(in the rows, 128 means zero)
Each path below is one point turned by a fixed rotation once a step. After each direction that follows a path, write how fast that rotation turns it, in deg/step (0 if it stays still).
Each turn is a multiple of 5 degrees from 10 to 175, or 0.
Each row of a path follows its step; steps can be skipped.
Path 1:
step 1: [133 139 125 124 134 123 134 134 126 134 127 121 129 129 140 130 120 124
 124 135 121 128 123 125 125 128 136 132 120 131 129 125 122 133]
step 2: [136 132 132 124 128 133 130 126 130 129 137 129 132 123 127 128 123 122
 119 140 118 126 119 125 131 120 132 126 122 136 126 122 122 134]
step 3: [128 130 135 127 130 130 141 125 132 133 136 130 118 123 126 130 130 126
 128 133 120 128 126 132 125 123 137 120 120 133 118 128 125 132]
step 4: [127 131 134 137 131 131 135 128 129 122 137 124 119 126 125 130 126 126
 132 128 123 137 121 120 129 129 126 118 124 131 123 124 136 138]
step 5: [130 136 127 137 130 117 134 126 124 126 133 134 116 133 118 137 128 126
 125 126 127 129 121 124 131 132 133 126 125 129 131 128 135 136]
step 6: [135 137 125 127 127 114 132 131 128 127 124 122 120 132 124 130 123 119
 125 138 130 130 124 124 127 132 127 121 132 120 129 128 128 139]
step 7: [139 135 126 125 129 126 129 127 117 125 125 126 125 125 126 139 131 120
 123 140 118 127 123 121 125 125 128 129 133 122 129 131 128 127]
step 9: [127 124 131 124 131 130 126 124 122 127 129 131 121 121 135 132 125 130
 124 135 121 137 120 123 113 133 128 129 119 128 122 124 132 132]
step 10: [126 125 130 126 128 123 129 127 128 127 134 135 129 127 127 130 127 139
 120 134 119 129 128 118 123 134 132 119 118 133 133 130 135 138]
step 11: [136 126 127 134 122 121 139 135 132 131 125 134 130 126 120 131 123 136
 128 139 123 136 124 129 122 135 130 123 123 129 127 127 129 134]
step 12: [133 137 128 132 127 126 134 144 129 126 131 127 124 129 126 135 127 132
 133 135 117 134 130 120 128 129 129 123 122 123 136 125 123 125]
[125 128 127 125 128 132 129 126 126 131 127 126 127 129 129 126 128 126
 124 130 127 129 128 127 127 126 127 133 128 129 129 129 126 130] : 55
[127 128 130 122 131 127 129 131 130 128 128 128 128 126 125 129 124 130
 128 126 130 128 127 127 130 127 128 130 131 129 127 130 130 126] : 0
[127 127 126 127 125 126 131 128 130 129 127 131 126 128 126 127 128 128
 125 128 131 127 129 133 127 128 131 128 128 127 125 126 127 129] : 135
[125 126 129 126 129 132 126 125 128 127 129 127 125 128 128 129 130 128
 127 129 129 129 127 129 128 129 128 125 124 130 125 128 131 125] : 65
[127 126 129 129 126 128 127 129 129 127 133 126 127 125 128 132 128 127
 127 126 126 127 129 128 127 125 126 130 128 125 124 129 124 129] : 70
Path 2:
step 0: [127 133 134 130 127 123 125 129 117 127 123 127 125 125 122 134 123 128
 131 137 127 128 133 124 138 139 135 121 123 126 125 127 132 128]
step 1: [132 133 136 126 129 133 128 126 130 132 123 121 129 136 132 119 128 139
 130 128 124 130 125 137 129 128 122 132 132 128 120 132 119 130]
step 2: [123 123 134 125 124 125 121 121 118 124 128 131 122 126 121 134 131 124
 122 126 127 124 123 134 129 131 120 120 133 127 128 131 137 122]
step 3: [120 136 137 130 123 128 124 134 126 120 130 123 136 127 132 121 134 136
 129 122 129 133 132 126 129 121 133 135 125 131 129 133 125 129]
step 4: [128 133 129 122 125 137 130 123 130 124 126 124 126 131 123 141 119 120
 124 127 122 132 127 127 132 124 119 122 128 131 128 127 131 136]
step 5: [127 133 121 130 125 121 126 119 125 132 130 121 130 122 132 124 131 134
 132 124 134 126 139 123 127 122 122 130 131 121 119 135 129 126]
step 6: [120 128 130 134 123 131 127 135 137 125 124 131 116 126 131 130 118 128
 121 120 126 124 133 132 131 134 124 124 130 127 137 129 124 130]
step 7: [125 133 131 121 133 114 125 123 129 134 128 130 132 127 126 127 128 126
 134 131 130 135 133 128 144 127 131 134 132 125 129 129 130 132]
step 9: [125 121 128 133 127 123 122 115 129 121 133 120 130 130 119 127 124 126
 131 123 129 129 126 129 137 131 133 131 127 123 131 127 131 116]
step 11: [130 126 131 132 127 128 137 125 123 129 126 122 128 130 126 133 124 121
 126 117 131 128 118 127 136 125 127 133 139 124 120 123 131 131]
step 13: [128 128 128 120 115 125 136 130 136 125 129 130 133 131 131 122 118 125
 119 118 133 129 125 129 133 132 132 127 125 127 131 127 132 130]
[128 131 129 129 126 131 132 126 128 129 128 130 131 127 127 126 128 127
 127 128 129 130 130 128 130 129 129 128 131 127 128 126 130 123] : 175
[129 127 129 129 132 127 125 127 128 128 127 128 127 129 128 130 127 131
 128 131 129 128 127 130 129 132 131 130 129 127 127 123 126 125] : 40
Path 3:
step 1: [133 138 133 125 123 131 120 129 132 128 126 132 122 125 116 132 128 129
 119 126 130 134 132 136 131 136 127 124 123 133 131 134 137 124]
step 2: [130 129 134 120 124 121 123 140 131 126 128 129 126 132 121 129 126 128
 129 127 125 123 129 137 125 131 128 123 130 139 130 123 114 125]
step 3: [126 134 121 112 128 125 129 133 128 126 122 130 126 126 138 130 126 131
 126 125 126 117 133 133 130 135 130 132 120 124 127 128 126 120]
step 4: [125 139 126 122 131 123 131 124 132 129 133 125 119 139 127 131 121 127
 133 121 128 129 124 126 138 125 132 128 127 131 136 129 131 117]
step 6: [127 122 131 120 128 121 126 125 133 134 129 134 126 130 115 133 129 129
 125 125 119 125 132 127 132 140 127 118 126 132 131 128 118 128]
step 7: [127 137 136 117 131 126 125 137 122 124 126 127 123 128 127 127 133 134
 119 130 125 124 126 133 138 135 125 126 123 125 121 130 128 120]
step 8: [128 140 126 121 130 128 122 127 132 120 131 131 119 132 130 129 124 133
 128 126 128 128 134 137 129 124 131 126 126 143 135 131 129 123]
step 10: [122 126 120 119 127 126 128 123 129 137 125 123 122 133 125 136 123 128
 125 118 126 121 128 122 130 139 127 129 116 130 131 127 125 124]
step 11: [124 136 137 128 128 122 128 127 126 134 130 128 119 128 121 135 127 127
 129 132 133 131 125 131 142 138 128 124 127 124 126 133 128 117]
step 12: [131 134 129 124 133 125 121 131 128 118 120 131 126 129 116 130 132 127
 129 126 128 134 138 134 131 135 122 124 125 138 135 128 127 125]
step 13: [135 133 132 115 119 122 126 137 137 127 130 132 132 126 126 128 124 129
 123 122 117 123 129 137 130 132 133 122 126 128 128 126 127 125]
[128 125 125 127 130 125 130 128 129 125 127 131 129 128 127 127 130 127
 131 129 125 128 130 129 126 131 129 128 128 125 130 125 126 129] : 110
[124 128 129 126 126 127 131 123 127 127 127 127 131 127 130 129 130 127
 125 127 127 126 126 128 128 130 128 130 129 129 125 128 126 126] : 100
[131 131 128 125 129 131 130 130 127 129 129 129 129 128 128 126 130 127
 126 131 126 128 129 131 126 126 129 127 127 131 126 126 127 129] : 65
[128 124 131 126 125 129 126 130 130 131 128 129 130 130 127 130 125 128
 126 127 128 128 127 127 124 130 128 130 126 128 128 126 126 131] : 95
[129 129 128 128 127 130 131 125 129 132 128 126 123 129 126 127 130 127
 132 126 127 129 127 127 126 130 129 130 127 127 127 129 129 131] : 70
Path 4:
step 0: [121 132 120 128 134 130 124 119 126 131 134 136 129 117 129 126 135 126
 128 134 121 132 128 126 130 134 127 129 126 133 123 132 124 117]
step 2: [129 130 122 122 133 129 127 130 126 130 121 130 131 123 125 123 136 127
 130 136 128 126 128 130 119 130 117 125 139 123 122 127 119 122]
step 3: [128 121 122 124 133 131 126 124 133 124 128 128 131 118 133 122 136 137
 134 127 128 123 132 128 122 135 128 135 132 132 137 131 123 125]
step 4: [127 124 127 132 132 122 131 119 123 128 126 131 130 127 131 125 141 129
 129 133 132 124 129 124 133 129 131 131 128 126 129 118 116 118]
step 6: [133 124 130 127 134 130 134 131 114 130 129 126 128 129 131 125 133 137
 129 127 127 122 127 123 129 138 120 127 137 125 131 131 126 118]
step 7: [126 127 137 121 128 128 117 127 121 127 131 130 128 130 127 123 135 133
 130 124 127 116 131 126 132 132 137 138 133 134 130 127 123 126]
step 8: [127 132 139 128 130 136 130 122 124 131 129 127 130 134 127 130 140 130
 131 125 123 127 125 129 136 127 126 125 124 129 126 133 117 117]
step 10: [126 123 135 125 129 134 123 128 114 130 132 137 129 130 123 124 126 138
 135 129 125 129 121 124 121 123 122 130 131 128 126 129 123 123]
step 11: [117 127 128 118 131 135 121 122 128 130 131 134 127 124 129 131 128 128
 131 125 124 132 126 129 132 130 134 136 130 135 124 134 126 115]
step 12: [128 125 126 124 127 133 134 124 124 120 123 131 123 137 131 127 134 124
 133 130 121 136 115 129 126 125 129 134 126 128 127 128 120 119]
step 13: [125 130 124 123 133 131 118 134 129 127 121 135 125 129 120 124 133 123
 132 127 133 134 121 131 121 130 124 130 139 124 126 130 124 121]
[128 129 126 132 126 129 128 128 128 126 125 128 125 128 128 130 131 124
 129 125 130 128 125 127 128 129 129 125 125 127 126 129 126 128] : 95
[126 127 130 127 127 128 126 130 126 125 130 130 128 129 125 131 126 127
 125 125 126 134 126 129 128 127 127 129 127 128 129 129 127 127] : 25
Path 5:
step 0: [132 127 134 122 139 131 128 134 122 129 139 126 129 123 127 126 134 132
 136 122 131 119 131 124 125 126 135 134 129 124 125 138 129 130]
step 1: [123 129 124 131 130 139 127 136 131 132 130 130 128 124 120 130 131 118
 140 123 123 131 121 127 125 131 131 134 130 124 125 128 138 122]
step 2: [118 124 135 121 120 130 126 127 130 136 126 136 121 123 130 120 134 136
 130 122 124 129 125 134 124 127 134 127 132 127 126 131 134 123]
step 4: [119 129 125 128 121 121 129 129 120 125 139 131 125 134 125 130 134 127
 124 135 127 129 124 129 138 124 136 126 135 135 131 127 127 119]
step 5: [124 125 125 123 125 120 132 126 127 120 128 118 128 128 128 129 130 118
 119 126 121 134 138 129 126 118 135 121 124 130 124 127 132 126]
step 6: [130 133 129 131 129 121 139 129 130 126 131 123 126 131 128 125 123 129
 119 131 128 129 115 133 127 119 122 123 119 125 126 119 134 124]
step 7: [130 136 137 115 124 117 127 127 124 127 131 119 127 130 130 135 128 131
 124 132 130 130 125 117 126 133 123 125 123 122 126 130 129 134]
step 9: [135 128 132 129 124 129 117 120 127 138 128 130 128 127 128 122 135 126
 128 126 123 136 125 130 130 128 121 121 118 124 133 131 117 131]
step 10: [128 128 133 128 130 134 124 134 129 127 117 121 126 127 132 127 123 129
 133 121 132 132 132 127 129 132 119 126 126 136 141 119 118 129]
step 11: [127 122 124 131 129 130 118 121 128 123 131 129 121 124 125 130 122 129
 127 135 134 129 123 137 132 134 125 129 138 129 134 124 118 138]
step 12: [130 120 121 128 131 134 129 121 127 121 126 122 135 123 141 125 130 132
 135 137 125 126 138 128 133 129 131 126 129 131 128 127 127 139]
[126 126 130 129 129 128 125 132 129 133 130 127 129 128 127 127 129 127
 128 128 126 126 127 126 123 129 125 129 128 129 128 129 127 130] : 45
[129 126 128 129 129 126 130 129 128 128 127 125 132 130 124 130 127 131
 126 128 129 128 128 128 128 129 126 126 126 125 127 132 127 124] : 40
[130 128 125 128 130 129 126 128 127 129 131 128 130 130 130 131 131 127
 129 130 125 128 129 127 128 125 132 130 127 127 129 129 125 127] : 90
Path 6:
step 0: [140 135 121 120 128 132 125 126 127 118 130 131 119 126 124 121 136 134
 120 126 128 128 124 127 131 131 127 136 133 130 128 127 131 125]
step 1: [126 129 129 127 128 135 129 132 130 130 134 135 128 130 131 123 122 125
 122 131 134 128 125 117 131 131 134 137 127 114 128 137 129 135]
step 2: [136 126 128 121 122 128 131 122 125 116 130 126 128 131 136 123 131 120
 118 132 129 124 128 129 124 132 133 124 133 125 129 123 140 125]
step 3: [129 135 136 123 133 130 132 126 131 122 130 140 123 124 124 125 132 122
 123 126 126 130 131 129 136 132 128 140 118 122 128 130 128 128]
step 4: [132 126 127 124 131 133 122 126 128 120 141 125 135 138 132 116 128 127
 127 133 130 120 125 126 137 133 131 126 127 128 128 130 131 134]
step 5: [138 132 131 129 120 126 132 127 123 124 123 133 130 129 136 124 128 118
 125 134 128 134 127 128 132 134 120 134 123 123 131 135 130 118]
step 7: [131 128 129 127 125 131 119 129 124 122 129 130 125 138 133 119 129 124
 125 125 117 135 131 122 136 132 129 127 124 132 138 130 123 122]
step 8: [126 125 122 123 129 137 132 125 118 129 128 131 139 129 125 120 127 128
 123 135 130 131 124 129 129 130 126 136 121 130 119 134 129 119]
step 10: [125 131 133 127 122 136 133 128 120 130 131 136 133 133 127 127 125 127
 119 130 125 132 134 117 128 122 140 129 121 130 129 130 131 122]
step 11: [126 124 117 121 129 130 123 121 127 122 130 135 128 122 122 119 137 130
 124 136 122 132 125 129 131 135 131 129 133 130 130 126 136 124]
step 13: [128 128 126 125 123 128 130 117 124 125 131 129 126 136 127 126 135 123
 131 140 129 123 132 125 129 128 137 123 130 130 126 133 143 125]
[125 127 127 126 130 127 130 129 130 131 129 129 127 126 127 126 129 131
 131 127 131 130 127 127 130 132 126 130 126 127 129 126 131 129] : 135
[127 127 127 126 129 132 128 127 128 130 129 123 129 125 128 127 127 127
 128 130 128 124 131 128 128 128 129 128 129 131 126 129 130 131] : 160
[129 129 126 128 128 129 129 128 127 127 127 132 127 125 126 128 127 128
 126 128 127 128 125 125 126 128 133 127 131 127 127 126 130 131] : 35
[131 129 127 128 132 130 131 126 131 129 126 129 130 130 126 129 127 127
 130 129 129 133 131 126 127 126 129 129 127 127 127 130 127 128] : 155
[131 123 129 131 128 129 127 129 128 126 130 129 127 129 128 129 128 129
 128 129 127 127 128 126 126 130 128 134 126 130 129 129 131 127] : 0
Path 7:
step 0: [130 127 121 121 122 125 129 129 134 132 138 121 119 119 125 132 137 128
 123 129 130 127 120 133 124 132 129 128 124 122 130 121 130 131]
step 2: [131 128 117 129 136 126 129 134 127 124 128 123 117 126 120 136 125 124
 118 124 124 125 131 126 130 129 131 124 130 127 124 123 128 138]
step 3: [119 122 125 130 130 138 121 133 138 124 123 123 129 129 129 138 130 129
 128 126 131 130 128 141 130 134 130 125 130 133 128 135 130 131]
step 4: [127 128 129 128 124 129 124 123 128 122 131 122 119 127 129 131 117 121
 123 122 126 135 133 136 118 121 121 130 129 131 125 124 129 133]
step 5: [131 123 122 131 122 128 133 126 142 126 125 119 125 125 132 130 131 122
 135 130 131 129 119 131 125 130 132 130 130 134 119 122 122 129]
step 6: [130 126 133 136 118 132 130 127 128 132 113 128 119 131 126 130 126 120
 117 130 131 133 127 128 124 125 128 122 124 128 128 124 132 123]
step 8: [122 128 123 133 117 127 121 133 131 129 125 124 126 137 125 137 127 136
 126 131 136 136 130 133 126 129 131 133 128 121 133 129 125 124]
step 9: [130 128 130 124 124 125 126 125 133 126 137 115 124 120 123 130 124 128
 121 127 131 127 126 130 122 132 130 122 128 115 129 122 134 136]
step 10: [128 124 127 126 131 129 127 144 135 121 124 128 132 129 128 134 131 125
 124 133 139 129 118 132 121 125 126 131 127 125 124 124 124 131]
step 12: [124 125 120 131 132 132 126 131 134 128 123 122 125 127 123 128 131 117
 130 124 131 123 125 143 130 132 128 133 132 131 128 136 128 136]
step 13: [130 127 125 137 122 133 123 129 128 124 127 129 115 133 127 138 119 130
 129 118 128 131 133 134 121 129 123 128 126 132 124 121 129 128]
[125 128 129 131 127 126 129 125 132 132 125 127 127 128 129 128 127 128
 131 130 126 128 128 125 127 125 127 130 127 126 128 127 130 125] : 40
[128 129 129 124 131 129 127 129 128 127 124 129 126 126 130 131 128 128
 128 134 127 130 129 128 130 127 128 127 127 130 130 129 130 129] : 90
[132 128 127 126 131 129 125 124 132 130 128 125 129 129 128 129 131 128
 127 127 127 127 125 126 130 129 126 131 127 127 128 129 126 130] : 155
[129 130 128 129 126 129 125 128 124 127 127 128 127 130 127 131 127 126
 125 127 127 128 128 126 127 124 126 130 124 127 129 129 126 125] : 160
[128 127 132 129 126 131 128 125 127 130 128 128 129 129 131 127 128 128
 125 130 127 129 131 129 126 131 130 126 126 126 127 131 128 131] : 140
